128 stands for zero in the data rows.
Some points:
[113  99 120 117 153 148 148 169 111 113 139 172 148 150 174 103 117 110
 168 179  82 170 152 136 114 150 111 147  91 143 128 113 176 156 167 143
 124  78 132 133 205 167 145 182 187 136 122 129  78 153 129 150]
[ 90  76 152  82  97 107  86 130 144 166 108  80 166 139 135 157  79 105
  89 117 102 138 171 124  95 114 188 124 149 152 127 116 138 102 150 190
 160 141 139  82 102 153 121  69 142 125  86 128 100 157 136 103]
[152 192 143 106 122 158  88  90  44  41 186 152 104 128  82 100  29  85
 141  92  96  76  68 105 114  85  74 135  86 113 141 135 129  99 149 148
 137 148 124  59 137 124 119 128 131 102 140 154 165 121 112 116]
[115 143 121 115  64 111  88 102 196 127 170 119 134 142 104 133 145 137
 168 141 146 151 133 107 155  91 168 175 161 107  79 100 124 146 139 109
 129  98 127  94 135 105  98 142 137 140 162 163 100  86 120 143]
[115  96 132 231  89  99 109 101 105 140 168  83 122 119 216 112 102 144
  91 110 169 103 155 100 137 187  80 110  39 134 145 125 112  78 154 131
 106 138  83 118 101 114 102 131  90 185 158 109 108 109 187 171]
[112  86 140 130  76 114 142  82 136 149 133 137 103 125 224 119  94 163
  96 153 202 142 118 133  98 137  57 151 144  94 136 134 141 175  99  99
 139 149 179 112 133 137  99 107 127  71  99 124 151 130 132  98]
[ 71 151 158  56  94 151  92 102  98 138 113  81 174 132 102 108 166 147
 116 117 168 133 116 140 156  80 106 147 139 118 146 113 144 141 163 115
  85 120 107 172 154 110 158 148  85 121 137 161 125 163 118 142]
[ 53 154  92 117 195  33 153 145 126 128 145 143 100  98 110 162  48 171
  45 153 114 228 152 139 164 120 145 105 104 115 115 147 112  68 135 112
 106 172 150 133  87 127 158 143 147 145 133 127 159 130 131 128]
[194 129 102  85 129 104 153 128 169  79  76 182 221 143 144 174 163 158
 192 112  89 127 140 194 124 100  83 101  93 126 154 169 111  73 152 143
  94 184 170 134 127 134 118 144 103 126 132 114 119  81 199 110]
[140 167 109 127  83 107 111 130  81 235 190 143 124 168 121 149 156 116
 139 170 121  94 105 108 108 167 107 110 141 132 111 137 136 142 170 122
 127 159 159 158  73 148 137  92 131 135 135 108 129 142 118 161]
[171  99  68  92 154 138 104 125 104 125 113 101 144 144  67  95 165 141
 151 118 180 180 140 123 120 177 160 121  69 156 124  84 117 127 111  77
 128  96  95 113 130 166  57  93 143  69 166 130 177 135 112 117]
[125 156 104 139 194 169 132  74 175 159 100  93 130 144  92  78 133 187
 169 118 150 150 141  42 103  99 111 106 127 199 137 181 139 175 111 171
 137 157 119 114 163 157 109 130 141 174 191 166 162 140 116 118]
[136 203 145 146 157 170  98  85 106 116 101 111 167 129 111 103 114  88
 131 154 179 156  87 132 117  87 149  78 164 159 117 106 129 151 110  91
 113 140 135 114 133  88 133 117 137 109 114  42  47 101 154 137]
[132 122  92 114 166 170 107 141 163 134  91 140   5 184 123 121 147  95
 138 118  55 227 123 138 152 144 107 153 130  62 151 164  87 111 119 157
 119 163 119 111 114 142 122 123   0 121  85 118  99 139 166 164]
[122 136 119 150 139 145 134  59 169 125 123 160 222 104 125 147 142 152
 135 100  22 129  92 195 163 166  94 135 100 135 101 191 116 112  83  97
 132  87 126 134 137 121 123 103 121 137 105 120 114 173 110 127]
[110  93 148 169 120 137 145 139 155 126 155 176 129  85 106 164 148 133
 119 130 103 144  98 156  32  73 150 142 127 129 123 123 125 159 170 153
 161 105  68 197 115  97 109 129 112  68 183 109 124 151 151 105]
[146 118  52 137 225 110  89 164 145  90 127  83 137 154 218 211 148  91
 155 119 112 119 116 131  92 168  82 121 137 114 149 123 120 146 136 131
 112  68 111 123 160 111 206 152 162 121 174 150 109 130  78  94]
[186  76 142  87 112 159 140 111 125 140 100 181 126  76 146  96 127 147
 107 180 127 133 120 137 112 121 120  89 167 143  94  63 100 126 150 131
 153  80 114 106 111 121 187 107  93 191 139 164 122 114  84 122]
[147 110 157 135 117 179  96 154 167 123 138  93 138  88 152  88 170 146
  86 139  82 105 118 131 160 109 139 127 196 139 144 127  80 114 176 116
 146 134 174 120  96 189 129 195 166  67 152  80 162 129 110 168]
[160 141 157 114 138 128 145 108 154  84 167  96  87 132  59 136   6  65
  93 132 135  47 191 160 137 168 137 108 121 124 140 150 128 193 119  91
  75 108 154 185 136 192 126 131  73 142 165 122 108 112 133 112]
[146 172 141 110 144  39 124 104  97 140 104 151  61 132 107 125 166  97
  59 121  85  68 255 108 130  97  73 130 114 158 128 128 143 160 139  91
 161 107 126 119 121  78 102 125 141 123 118 108 129 123 132 140]
[ 81 113  92 173 113 205 134 166 114 182 116 125 153 111 114 141  99 115
 127 170 133  90 182 140 127 103 159 174 108 110 143 116  55 132 110 118
 130 160 143 142 143  83 165  93 147 112  84 160 167  71 117 151]
[189 157 177 195 141  51 133 140  75 247 162 127 106 114 128 128 111  95
 132 116 154 121 160 195 175  82 110 116 106 116 136 129 132 100  63 200
 106 114 120 104 150 157  99 166 112 103 143 158 121 132 114 102]
[124 136 147 118 140  99 117 174 134 192 126 152 152 152 162  89  89 130
  93 110 116 111 104  87 103 149 182 157 150 136  77 144 145  93 127  78
 108 140  79 135 149 134 161 149 104 112  82 131 176  79 170  89]
[ 82  77 104 133 184 105 118 223 138 113 117 107 144  96  28  87 185 119
 134 149 173  93  78  85 154 162  75  85 138  68 111 151 145 149 142 165
  97 106 128  80 184 109  57  85 154 168 135  98 144 121 128  73]
[125 116  85  88 148 161 129 188  99 101  87 133 120 122 195 210 124 165
 122 102 135  86 106 125 163 149 161  86  81 106  44 145 166 183 101 170
 198 141 112 137 171 132 112 161 118 116 169 107 103 117  73 169]
[156 135 143 136  68 158 147 129 179 105 112 155 146 121  74 137 163  93
  94 162 197 141 141 103 149 169 129 164 142 137 151 147 188  94 110 141
 148 176  69  84 130 119 198 133 146  89 156 133 114 161  99 127]
[ 94 143 174 108 148 190 123 124 146  98 129 163  84  89 185 176 174  87
 194 141 108 153 125 123 192 110 141 111  94 143 134 147 161  86 113 100
  99 148 140 162  48 144 103 111 139 158 121 133 157 122 150  56]
[115 125 188 141 154 124 189 126 145  86 145  85 156 142 128 126 180 116
 172 129 100 139 118 194 107 154 151 103 117 130  88  93 141 193 126 127
 121 167 143  73  71 105 164 147  95 131  82 173 188 136 158 157]
[118 216 185 162  93  87 112 137 146  70  44  97 129 150  85 114 159 153
 163 139 173 137 100 107  88 122 129 146  66 119 142 142  65 118 137 102
 177 100 135 151 149 189 124 124 141 153 104 142 109 130  82 115]
[125 108 133 143 110 112 139  95  61 121 186 128 108 131 154 138 152 131
 129 121 131 127 155 134 131 138 216 124 186  99 147 150  76  97 122 102
 168 174 120 134 248 127 162 100 136 172 128 101 180 147 175 103]
[147 143 156 122 142 127 192 130 141 145  87 140 155 138 159 132 109 174
 146 122  72 115  98 145 145 127 166 173 148  84 216 106 167 157 158 116
 120 113 107 109 118 102 108  92 145 152 157  99 117 122  97 151]
[123  82  78 210 106  75  99 136  56  92 150 188 120 123 150  83 133 170
 131  83 175 107 152 118 162 137 178 132 154 179 169 187 131 166 134 143
  87 123 166 133  60 122 138 139  91 123  74 148  90 135  98 122]
[125  84 119 181 122 142 184  82  85 158 108 101 124 147 115 135 117 130
 137 118 134  97 145  75 121 115 123 141 168  83  79  92 165  76 143 107
 142 118 155 151  87 132 128 153 126 106 115 138  97 153 143 117]
[117 125 121 105  85 155 157 127 147 144 131  96   0 111 110 140 131 188
 139 124 125 124 102 179 117 127 148 129 139 177 109 117 147  92 136 139
  95 105 129 123 124  98 157 115 188 117  85 115 114 111 143 122]
[148 146 130  64 116 150 200 119 131  99 174  99 157 156 130 116 142  84
  82 147 166 114  88  81 124  81 147 158 125 152 136 143 100 113 109 171
 126  65 139 158 109  99 108 134 118 134  84 122 135 124 127 157]
[117 101 113 111 147 109 121 141 136 114 114 159 125 103 138 142 148  87
 112  88 112 112  68 146  94 128 110 163 180 161 141  58 126 118  60 101
 121 186 114 166 143 158  85 125 185 170 125 178  85 139 127 210]
[141 139 126 117  80 140  85 185 159 115 128 131 148 138  90  92  82 148
 168  67 142 177 147  88 130 170 100  87 163 111 154  67 146 146  73 167
 178  99 156 191 111  70 138 146 158 141 124 104 179 147 137 118]
There is one direction along which these points spread out most. Take the direction at right angles to it along which they spread out most. Then take the direction at right angles to both along which they spread out most. Go by this last direction. How far along it is each point below, from 0 to 99? 50 is the average, and the first point above lies past it. One standard deviation of the points above along it is 16.
[115 125 188 141 154 124 189 126 145  86 145  85 156 142 128 126 180 116
 172 129 100 139 118 194 107 154 151 103 117 130  88  93 141 193 126 127
 121 167 143  73  71 105 164 147  95 131  82 173 188 136 158 157] 37
[122 136 119 150 139 145 134  59 169 125 123 160 222 104 125 147 142 152
 135 100  22 129  92 195 163 166  94 135 100 135 101 191 116 112  83  97
 132  87 126 134 137 121 123 103 121 137 105 120 114 173 110 127] 54
[ 53 154  92 117 195  33 153 145 126 128 145 143 100  98 110 162  48 171
  45 153 114 228 152 139 164 120 145 105 104 115 115 147 112  68 135 112
 106 172 150 133  87 127 158 143 147 145 133 127 159 130 131 128] 61
[123  82  78 210 106  75  99 136  56  92 150 188 120 123 150  83 133 170
 131  83 175 107 152 118 162 137 178 132 154 179 169 187 131 166 134 143
  87 123 166 133  60 122 138 139  91 123  74 148  90 135  98 122] 56
[115  96 132 231  89  99 109 101 105 140 168  83 122 119 216 112 102 144
  91 110 169 103 155 100 137 187  80 110  39 134 145 125 112  78 154 131
 106 138  83 118 101 114 102 131  90 185 158 109 108 109 187 171] 70
[ 90  76 152  82  97 107  86 130 144 166 108  80 166 139 135 157  79 105
  89 117 102 138 171 124  95 114 188 124 149 152 127 116 138 102 150 190
 160 141 139  82 102 153 121  69 142 125  86 128 100 157 136 103] 31
[194 129 102  85 129 104 153 128 169  79  76 182 221 143 144 174 163 158
 192 112  89 127 140 194 124 100  83 101  93 126 154 169 111  73 152 143
  94 184 170 134 127 134 118 144 103 126 132 114 119  81 199 110] 60
[125 156 104 139 194 169 132  74 175 159 100  93 130 144  92  78 133 187
 169 118 150 150 141  42 103  99 111 106 127 199 137 181 139 175 111 171
 137 157 119 114 163 157 109 130 141 174 191 166 162 140 116 118] 67
[136 203 145 146 157 170  98  85 106 116 101 111 167 129 111 103 114  88
 131 154 179 156  87 132 117  87 149  78 164 159 117 106 129 151 110  91
 113 140 135 114 133  88 133 117 137 109 114  42  47 101 154 137] 41
[146 118  52 137 225 110  89 164 145  90 127  83 137 154 218 211 148  91
 155 119 112 119 116 131  92 168  82 121 137 114 149 123 120 146 136 131
 112  68 111 123 160 111 206 152 162 121 174 150 109 130  78  94] 77
[ 94 143 174 108 148 190 123 124 146  98 129 163  84  89 185 176 174  87
 194 141 108 153 125 123 192 110 141 111  94 143 134 147 161  86 113 100
  99 148 140 162  48 144 103 111 139 158 121 133 157 122 150  56] 47
